In the data rows, 128 means zero.
What is the hidden score of each row? Scores go from 0 to 15, and 7 is about the middle.
[125 113 150 113 108 112 117 149 124 123 135 129] ~ 10
[119 163 134  64 163 135 109 108 146 104 113 140] ~ 0
[153 100  62 147 150 157 146  65  68 168 177  83] ~ 12
[117 138 143 126 111  96 107 147 126 110 104 145] ~ 9
[115 100 122 129 127 118 119 124 120 131 106 145] ~ 9
[112 104 170 117 131 102 117 145 131 109  99 150] ~ 7
[116 115  86 113 174 195 151 117  96 161 177  76] ~ 5
[106 155 139 147 115 117 109 134 147 113  92 153] ~ 6
[132 155 129 137 143 192 143 116  81 144 154  99] ~ 12
[ 93 116 146 121 115  96 145 143 136 136 106 138] ~ 9
[117 133 145 140 128  89 143 151 136 119 118 134] ~ 7
[109 152 148 136 101 125 106 172 130 107 113 159] ~ 8
[143 130 119 121  92 137 125 120 148 109 130 140] ~ 5
[119 136 125 136 136 117 119 137 175 125  86 154] ~ 1
[117 112 124 126 141 112 131 134 160  95  83 150] ~ 0
[145 117 155 106 135 133 110 133 149  93 103 152] ~ 2
[ 92 154 118 129 100 158 105 146 107 116 134 151] ~ 9
[ 88 136 168 128 112 126 121 152 161 108  93 148] ~ 4
[171 121  65 131 222 147 157  49  76 178 201  56] ~ 4
[119 132 122 129 110 128 124 171 128 109 126 132] ~ 7
[ 89 138 141 158 129 135 119 168 130 111 107 154] ~ 6
[141 119 101 157 141 186 107  86 123 152 159  97] ~ 6
[143 157 151 132 101 110 119 145 138  89 126 147] ~ 6
[120 118 146  89 134  94 110 132 150 133 123 154] ~ 4
[193 130  75 132 196 170 189  60  80 190 194  79] ~ 8
[177 124  79 147 179 153 153 105 108 193 171  78] ~ 9
[116 129 171  82 118 103 119 129 166 105 107 158] ~ 2
[112 125 146  75 144  93 114 108 166 139 108 165] ~ 1
[128 115 167 145 105 110 117 127 117 117 117 145] ~ 13
[ 94  96 150 112 112 119 142 149 134 115 122 156] ~ 7
[143 119  96 150 145 157 151  70  95 164 169  69] ~ 11
[ 99 178 147  41 133 123 124 104 189 106  91 140] ~ 0
[100 123 139 171 101  97 105 150 126 142 118 143] ~ 13
[129 125 136 150 114 130 109 145 154 126 127 141] ~ 6
[117 140 166 134 104  98 125 149 154 110 105 156] ~ 7
[125 115 138 131 128 141 125 154 127  93 105 144] ~ 5
[140 141 149 115 111 131 122 132  97 105  95 144] ~ 12
[128 124 153 111 107 107 117 167 139 115 105 151] ~ 8
[135 104  82 142 190 169 156  79  88 156 156  74] ~ 6
[109 115 170 152 117 135 125 169 151 107 110 164] ~ 6
[124 114 145 149 111 128 142 127  95 115 103 127] ~ 14
[145 133 169 157 111 122 119 171 125 106  96 149] ~ 11
[122 152 149 145 100 100  89 139 129 106 111 144] ~ 9
[147 158  76 143 188 146 175  89  88 162 173  64] ~ 6
[115 135 152 121 107 121 115 147 129  91 110 133] ~ 7
[121 150 150 147  87 109 117 127 127 138 119 131] ~ 14
[125 135 144 109 127 129 125 123  92 104 118 138] ~ 9
[244 162   0 110 255 164 255   0 165 255 255   0] ~ 0
[180 104  36 134 209 169 174  34 146 210 204  33] ~ 0
[204 108   4 135 251 167 194   7  95 239 222  26] ~ 2
[142 119 147 137 110 149 144 138 132 102 112 132] ~ 8
[120 133 152 122  89 145 115 172 130 133 117 148] ~ 12
[114 131 171 112 135  82 110 130 121  98 102 147] ~ 7
[142 131 123 114 115  87  91 144 145 112 124 148] ~ 5
[114 135 146  91 116 107 123 141 136 113 123 153] ~ 5
[138 123 122 178 115 146 121 132  82 119 133 125] ~ 14
[122 123 167 139  87  91 105 141 157 107 119 149] ~ 8
[154 112 132 121 112 146 125 145  99 121 131 116] ~ 12
[ 92 157 138 136 112 131 143 151 123 106 104 136] ~ 7
[ 93 132 136 111 125 128 123 142 100  95 131 139] ~ 7
[145 124 145 132 108 113 107 154 126 134 113 143] ~ 12
[111 155 153  45 136  98 135 140 182 100  87 157] ~ 0
[138 107 170  83  97 140 111 162 172 106  87 146] ~ 5
[139  92 131 153 110 161 144 148 111 120 117 130] ~ 12
[141 129  92 153 186 191 135  90  70 176 170  76] ~ 10
[123 118 154  92 118 136 127 150 148 103 112 153] ~ 3
[172 101  48 152 200 141 166  56 106 204 217  55] ~ 5
[167 158  46 134 209 165 167  45 122 165 184  76] ~ 0
[109 152 152 138 100 120 142 149 134  94  98 141] ~ 8
[103 165 127  88 130  95 121 122 206  88  80 162] ~ 0
[ 88 134 155 134 120 103 124 140 131 130  88 156] ~ 10
[126  98 136 136 109  93 143 140 156 105 113 149] ~ 5
[125 116 135 160 101 131 125 124 100 132 115 139] ~ 15
[121  98 145 129 114 118 106 151 142  93 117 147] ~ 5
[ 95 128 124  83 120  87 111 144 164 120 104 154] ~ 1
[117 127 122 133 106 121 118 173 133 107 108 132] ~ 7
[127 127 155 101 124  90 120 115 165 120 107 167] ~ 3
[140 157 168 112 104 127 126 135 124 127 123 142] ~ 11
[112 104 147 113 109 118 127 167 136 109 102 141] ~ 8
[131  92 163 171 110 122  88 125 130 116 118 136] ~ 11
[107 160 139 131 123  96 112 112 190 104 103 156] ~ 0
[131 100  76 150 183 168 128  79  96 201 201  73] ~ 8
[118 101 152 136  90 125 144 139 123 102 111 151] ~ 11
[146 128 147 159 101 109 119 155 120 112 118 159] ~ 12
[176 126  97 141 152 161 146  73 105 163 186  81] ~ 8
[118 116 132 143 126 134 106 154 124 107 123 151] ~ 6
[ 91 133 146 152 111 137 108 169 170 134 112 137] ~ 5
[121 121 121 120 112  99  91 140 142 135  94 161] ~ 8
[140 134 145 118 130 113  91 142 166 106  90 149] ~ 2
[124 136 139  88 114 104 129 132 158 118 122 140] ~ 3
[ 92 115 144 138 126 156 143 147 122 113 122 126] ~ 7
[121 100 112 172 116 113 145 165  80 118 126 142] ~ 15
[125 154 151 161 100 129 123 148 131 132 118 140] ~ 12
[ 91 125 120 163 126 131 106 171 148 104 117 140] ~ 3
[110 132 149 125 111 112 116 148 133 136 115 149] ~ 10
[100 121 116 117 136 134 128 142  66 125 159 100] ~ 12
[113 104 145 102 112 117 107 151 151 110 114 136] ~ 5
[166 156  98 176 152 165 139 129  66 150 161  92] ~ 14
[112 130 134  99 110 154 146 133 128 109 112 141] ~ 6
[103 104 169 121 111 138 117 166 133 107 104 164] ~ 8
[145 153 168 130 107 126 124 155 104 105 117 145] ~ 13
[104 128 148 115 111 116 116 169 137 110 113 134] ~ 7
[192 103  66 135 213 174 160  72 107 185 198  55] ~ 3
[122 152 144 137  89 107 118 152 159 117 108 148] ~ 7
[124 112 167 143 101  90 123 172 140 119 116 146] ~ 11
[172 123 119 125 106 155 127 130 130 167 148 108] ~ 13
[131 131 162 142 112 130 114 150 143 123 117 135] ~ 9
[125 114 164 145  87 131 122 141  92 122 137 133] ~ 15
[127 121 149  80 122 106 121 143 169  94 105 149] ~ 0
[107 130 167 124  99 119 143 147 136 132 107 131] ~ 12
[ 92 115 145 125 110  83 120 149 144 107 113 151] ~ 6
[112 131 119 170 112 134 142 157 119 116 125 138] ~ 9
[129 132 124 121 105 114 107 140 109 143 125 140] ~ 13
[154 132  57 141 157 179 159  79 116 188 178  76] ~ 6
[182 150  38 147 177 138 156  65 117 219 200  69] ~ 7
[123 133 149 103 107 123 107 169  98 115 116 144] ~ 13
[149 112 150 128  88 146 105 149 102 137 117 158] ~ 15
[169 119  63 120 191 176 134  69 129 174 188  75] ~ 0
[107 116 146 122 127 125 106 150 117 111 112 157] ~ 8
[101 129 142  73 151 136 139 130 194 102 103 127] ~ 0
[118 119 148 123 103  86 120 148 165  90 112 136] ~ 3
[116 132 153  95 130 142  91 143 141 128 106 151] ~ 5
[102 106 171 108 111  79 113 113 144 108 100 149] ~ 7
[154 128  85 125 135 158 132  92  93 185 153 105] ~ 13
[111 158 122 125 110 111 146 149 159 105 112 141] ~ 2
[209 152   0 130 255 190 232   0 122 255 239   0] ~ 0
[107 119 139 110 118  98 150 160 168 115  90 168] ~ 3
[113 141 141 133 106 135 118 138 114 111 117 135] ~ 10
[141 129 143 123 109 130  92 146 138 100 103 159] ~ 6
[ 88 137 122 119 127 128 115 138 138  89  94 147] ~ 1
[137 124 106 119 132 171 163 102 101 140 156  95] ~ 9
[105 122 114 106 133 113  93 137 119 110 118 132] ~ 5
[101 125 146 136 122 119 119 144 119  84 107 146] ~ 6
[122 134 118 140 116 103 120 121 164 100 110 146] ~ 1
[177 118  81 155 171 169 152  87 120 172 176  71] ~ 6
[207 108  83 135 159 131 164  88 128 222 203  71] ~ 11
[141 129 140 109  98 112 123 147 180 107 103 149] ~ 3
[143 137 134 140 107  99 125 148 113  90  97 143] ~ 10
[103 141 166  98 117 153 108 165 154 113 104 155] ~ 4
[144 132  86 170 157 170 144  99  62 157 177  99] ~ 12
[119 100 129 115 108 111 144 121 113  96 107 118] ~ 9
[107 129 138  98  91 116  91 153 112 118 115 153] ~ 12
[137  93 132 177  92 125 120 119 138 131 125 116] ~ 12
[121 137 139 112 118 100 122 143 144 106 102 152] ~ 5
[117 140 154  66 145  68 115 106 159  89  93 155] ~ 0
[ 91 128 147 135  89  91  89 151 139  93 107 145] ~ 8
[140 146 124  59 129  69 130 127 161 106 101 153] ~ 0
[166 129  67 145 197 140 152  73  94 201 194  62] ~ 8
[121 134 171 100 138  91 105 125 189  88  92 159] ~ 0
[108 128 123 119  90 120 115 124 111  94 113 153] ~ 9
[126 125 136 134 106 129 113 141 117 133 116 157] ~ 12
[ 95 126 122 145  88 146  88 127 128 119 133 146] ~ 9
[135 115  92 178 150 166 144 102  98 165 183  92] ~ 10
[147 134 149 121  96  77 123 140 154 114 112 151] ~ 8
[101 169 155  84 112 101 127 147 184 104  88 161] ~ 0
[109 125 146  88 110 101 129 163 127 114 113 152] ~ 8
[ 89 131 170 130 126 106 131 137 136 131 102 150] ~ 9
[120 125 144 140 110 126 143 156 130 104 116 141] ~ 8
[125 153 138 115  92 115 117 152 148 112 115 136] ~ 7
[171 120  78 148 171 171 120  80  97 141 175  79] ~ 5
[112 156 125 119 113 114 119 144 147  88 105 155] ~ 2
[130 127  74 139 159 161 165 126  92 175 164 104] ~ 9
[124  94 164 147 109 126 122 148 113 100 124 139] ~ 11
[121 123 144 135  89 119 143 140 135  94 107 148] ~ 8
[158 119  68 138 180 157 154  83  96 171 167  59] ~ 7
[143 128 150 134 107 132 119 149 133 102 114 156] ~ 8
[110 164 136 141 110 110 128 160 134  84 107 158] ~ 4
[120 132 141 163 127 136 114 170  93 110 115 126] ~ 12
[117 134 138 114 138 104  95 142 134  83 103 163] ~ 1
[127 130 124 145 120 131  93 165 150 135  93 154] ~ 7
[102 115 118 148 100  72  94 129 159 126 133 143] ~ 6
[120 136 142 133 109 116 106 124 131 104 113 141] ~ 7
[ 91 128 170 121 105 113 109 146 146 106 105 154] ~ 7
[134 159 131  59 155 127 121 139 123 108  84 127] ~ 2
[126 127 140 152  89 163 115 148 139  98 108 146] ~ 8
[148  97 122 136 106 117 141 142 102 121 101 140] ~ 14
[139 123 146 140  96 138 127 142 172  86  97 152] ~ 3
[151 139  44 164 195 177 164  40 122 191 201  37] ~ 1
[218 124  24 102 219 175 218  47 145 212 217  45] ~ 0
[159 132 108 157 167 169 175  88  95 174 176  68] ~ 10
[144 154 123 130 110 144 124 151 122 118 106 134] ~ 9
[114 155 147 144 120 109 123 144 147 113  91 140] ~ 6
[ 88 103 122 130 108 130 144 148 119 128  94 158] ~ 10
[155 128 129 120 113 137 123 170 107 128 121 121] ~ 12
[126 126 125 115 134  77 118 165 141 134 110 154] ~ 6
[149 129 140 147 131 132 126 147 133 139 111 127] ~ 9
[118 140 149 119 135 102 111 162 126 103  98 157] ~ 6
[164 152  65 146 197 132 165  65 102 201 198  68] ~ 6
[171 128  42 132 214 203 191  62 101 210 198  59] ~ 3
[156 127  56 137 182 179 142 104 122 167 165  74] ~ 2
[104 105 122 122  93 119 120 150 139 113  93 144] ~ 8
[118 122 169  40 138 100 162 120 187 104  93 142] ~ 0
[142 133  71 174 177 153 164 100 118 191 189  72] ~ 6
[128  97  85 143 157 161 103 108  87 152 138 104] ~ 10
[124 137 134 124 107 138 135  98 111 122 141 123] ~ 10
[240 126  37  95 255 140 232   0 142 255 243  22] ~ 0
[ 91  99 152 160 106 107 105 156 140  93 107 151] ~ 7
[ 84 135 169  83 136  88 128 139 169 106 102 150] ~ 0
[118 137 154 141  96  94 110 143 159 103 110 157] ~ 6
[180 154  65 120 186 170 170  43  99 202 202  62] ~ 6
[115 128 155 105 124 102 124 125 166 105 120 159] ~ 1
[102 143 147 103 138 111  94 143 164 108  85 167] ~ 0
[ 89 103 145 131  90 101 119 122 120 112 118 127] ~ 11
[153 100  71 124 176 169 142  91 104 153 171  90] ~ 4
[125 123 119 170 101 109 117 141 130 115 117 128] ~ 10
[123 122 144 124  89 123 114 156 136 136 120 142] ~ 12
[111 161 136 146 116 123 117 139 132  98 112 132] ~ 5
[115 129 148 105  89 108  89 126 138 117  96 145] ~ 10
[123 137 146 120 110 133 107 122 115 111  96 129] ~ 10
[117 137 116 120 113 135 109 115 123 102 100 120] ~ 6
[109  99 146 111 111 151  88 149 126 115 100 146] ~ 9
